Rows swapped in pairs by one turn or mirror: which row each one swaps with
Z_537: [ -2  -7  10   1  -8  12   3  -7  -3   0 -17   7   2   1   6 -10  -2   1
   1  -5   5   4]
Z_843: [  2  -6   7  -1  -9  14   3  -5  -5   2 -20   6  -1   2   3  -9  -2   2
   2  -7   4   4]
Z_35: [ -5  -4   4  -1   1  -2  12   7  -9   1   5 -11   2 -10   4  -5  -5  -8
  -3 -14 -11   5]
Z_190: [ -1  -6  -1 -10  -7   1  -2  -2  -1   7   4   7   7   2  -8  -5  -1  17
   9 -18  -5  -7]
Z_891: [  1  -7  -6   7  -2 -14  10   0   5   3   9   6 -11   7   9  -6 -12  -2
   9   3   9   2]
Z_933: [  0   3   3 -10  -1   5  -2  -1  15  -4   6 -15   5   4 -14  -7  -7  11
  -2   1  -7   0]
Z_563: [-20   1 -18 -10  -1  -2  -4   1   5 -11   6   1  14   0   4  -5  -4   2
   9   2  -5   1]
Z_350: [-11  -1 -16  -2 -11   1  -2   4   1  -5  -9   7  15   4   3   1  -8   4
   3 -17   3  -1]
Z_523: [  5  -4 -14  -1  -7  -6  -7   2   3   9  13   4 -10   7  -5   3 -10   3
   7  -4  12   6]
Z_95: [ -3  16  -1   8   1 -11  14  -5   6 -12   0   1   9   7   9  -6   5  -2
   0  10   0   2]
Z_404: [ -5   0   6   5  -8  -3  -9  -9  -9  -2   1   4  -1 -12  -2  -6  13  -2
  11  14  -8  -4]
Z_925: [ -8 -10   6 -11  -5   0   4   0  -6   4  -5  10  -2  -5  -5 -15  -5  10
   8 -10  -6  -8]
Z_456: [ -2  14  -2   2  -3  -5   7 -12   5 -14   4   3  15   8   3   0  13   5
  -2  10  -5  -1]
Z_923: [ -6  -2   3   1   1   4  10   6  -7  -1   8 -13  -1 -12   7  -4  -6  -9
  -1 -13 -10   4]
Z_434: [ -3  -9   2  -5   5  -8   4  -3  -1   0  18  -7  -4  -1   4   5  13  -4
 -12  -5   4 -10]
Z_786: [ -5 -10   7  -2  -5  13   7  -6   0  -1 -16   7   0   4   7  -7  -4   4
   3  -9   2   8]
Z_140: [ -5   4  -7   1  -9  -7   3   8  -1  -4 -14   3  14   5   5   0  -6  -8
   2 -18   5  -2]
Z_764: [-15   6 -19  -1   0   2  -8  -6   2 -13  13   3   8  -3   6   1   5   1
   5   7  -6   3]
Z_576: [ -3  -3  -3  -7   3   3   3  -4   6  -5  19 -15  -1   1  -8   2  12   6
 -13   1  -3   0]
Z_130: [ -9   4  -6   5  -1  -3 -11  -8  -4  -5  15   5   6  -9   0   1  12   5
   8  11  -9  -5]
Z_828: [ -9 -13   9 -10   0  -3   5   4  -3   4  -7   9  -3  -6  -3 -14  -2   9
   5  -9   0  -8]
Z_425: [  5  -9 -14   3  -6  -7  -3   1   4   7  10   6  -9   9   1   0 -10   1
   7  -3  15   7]
Z_305: [ -4   2  -9  -1 -13  -4   2   7   1  -6 -13   3  13   7   0   2  -7  -9
   1 -19   4  -1]
Z_334: [ -4   3   2  -9   4   7   0  -3  13  -4  12 -15   1   8 -10  -5  -3  12
  -6   0  -5  -1]
Z_218: [-16   0   3  -4   1  -8  -3  -3   6 -15 -10   2  -3  -2  -4  -8   7  -5
  -1  17  -3 -10]
Z_403: [  6  -4  -9   8  -5 -11   8  -1   5   2   8   8 -11   6   5  -5 -11  -2
  13   3   8   1]
Z_884: [ -4  -7   6   0   1 -14   4   2  -8   1   7  -7   3  -2   3   6  13 -10
 -12 -10   4  -9]
Z_131: [-12   3   2  -3   0  -6  -2  -3   1 -16 -11   6  -3  -2  -5  -6   6  -5
  -1  17   0 -12]
Z_819: [ -9   1   1  -3  -1  -8  -8  -1   3 -15 -12   3  -1  -1  -4  -3   8  -4
  -2  18   1 -12]
Z_818: [ -3   0  -3   1 -11 -11   4   8  -5  -2 -14   0  11   5   2   2  -4 -13
   1 -14  10  -5]
Z_583: [ -5  15  -3   7  -1  -7  14  -6   5 -12   3  -2   9   7   9  -4   4   2
  -4  14  -1   1]
Z_660: [ -4  -7   9  -3 -11  10   2  -6  -2   1 -19   4   0   2   7  -7  -5   3
   3  -7   3   6]
Z_386: [ -3 -11   6 -15  -3  -5   2   1  -3   4  -5   9  -3  -7  -4 -13  -3  10
   7 -12   0  -8]
Z_126: [ -2   5 -15   0  -2  15 -16   5  -3   0   3  -1  -1   3 -13   9  -3  -6
  -2  -1  -3   7]
Z_442: [ -2  -5   1  -5   6  -8   3  -2  -1  -2  17  -9  -1   4   3   5  18  -8
 -12  -6   6  -6]
Z_474: [-12   9  -4   0   3  14  -1   5  -7  -5   2  -8  -1  -4  -5   7  -1 -12
  -7  -2 -12   7]
Z_938: [ 10  11  -5  -1 -11   4  -3  -9  -6  -3  -2   2  14   7  -6  -6  12  11
  -3  -8  -2   5]
Z_202: [  4  -6 -18  -4 -10   7 -10   4   3   5  10   3  -6   4 -12   6  -8   1
   2  -4   5  10]
Z_191: [ -4  12  -1   8   0 -12  17  -8   6  -9   1   3   0   6  13  -7   0  -3
   0   9   1   1]
Z_323: [ -1  -2   7   5  -6  -4  -8  -6  -6  -2  -3   8  -6 -10   2  -5  14  -5
  12  13  -5   0]
Z_692: [ -2  -3   1  -6   6  -3   2  -4  -2   0  22 -11  -2   1  -1   6  14  -3
  -9  -5   4  -4]
Z_790: [  7   5   6  -2  -6   1   2   2  12  -2   0 -10   1   5 -18  -9 -15   7
   2   2  -1   2]
Z_164: [ -5  -2   4   4  -3  -4  -7  -9 -10  -2   2   3  -4 -13   1  -2  16  -2
  12  14  -2   1]
Z_895: [  7  -7 -18   0  -5  -2 -11   1  -1   4   9   5  -7   5  -6   4 -10   2
   6  -1  12   9]
Z_160: [  6 -12 -12   4  -6  -8  -3  -1   2   7  10   8 -12   7  -1   4  -5   1
   9  -3  12   5]
Z_246: [-15   1 -17  -6 -10   2  -9   2   1 -10  -1   4  14   2   3  -3  -8  -1
   5 -14  -1   2]
Z_724: [  5  -7  -7   4  -5  -8   5   1   6   7  10   8  -8   8   4  -1 -15   1
   9  -3  12   5]
Z_838: [-11  10  -4   0   3  12  -2   7  -8  -3   0  -9  -2  -7  -4   7  -1 -11
  -7   1 -12   5]
Z_811: [ -5   9 -13   0   1  17 -10   5  -6  -1   1  -2  -1  -3 -12   6  -2  -5
  -4   2  -9  10]
Z_757: [  9   8   0   3  -8 -19   1   9  -2   1   2  -1  -3   3 -17  -4  -8  -2
   5  10  -3   1]
Z_962: [ -3  -4   0 -11   8  -5   2  -6   1  -4  19 -14  -1   2  -1   3  14   2
 -12  -5   0  -3]
Z_648: [  2  14  -3  -2  -6  -1   6 -10  -3  -9   4  -1  16  12  -3  -4  13  12
  -3   8  -3   1]
Z_306: [  5   8   3  -3  -8   0   0   3  11  -2  -1 -11   2   6 -17  -6 -15   9
   1   4  -2   0]
Z_65: [  3  -6   6   2  -2 -15   3   3  -9   1   4  -5   1   1   3   5  13 -14
 -11 -10   7  -9]
Z_827: [-14   1   2  -4  -2  -8  -4  -1   2 -14 -14   4  -6   2  -3  -5   6  -5
   2  16  -2 -12]
Z_946: [  6   0  -4 -10 -10   1   0  -5  -1   0   0   2  16  11 -10  -3   4  16
  -1 -14   1   0]
Z_734: [ -2  -2   2   1   3 -13   3   1  -5  -3  11  -9  -3   0   2   8  16 -10
 -11  -7   4 -10]
Z_499: [ 11   7  -2   7  -8 -18   1   6  -2  -2   3  -3  -3  -1 -13  -7  -7  -4
   7  11  -4   2]

Z_218 swaps with Z_843
Z_130 swaps with Z_190
Z_386 swaps with Z_164
Z_938 swaps with Z_563
Z_923 swaps with Z_757
Z_404 swaps with Z_925
Z_65 swaps with Z_891
Z_499 swaps with Z_35
Z_456 swaps with Z_350

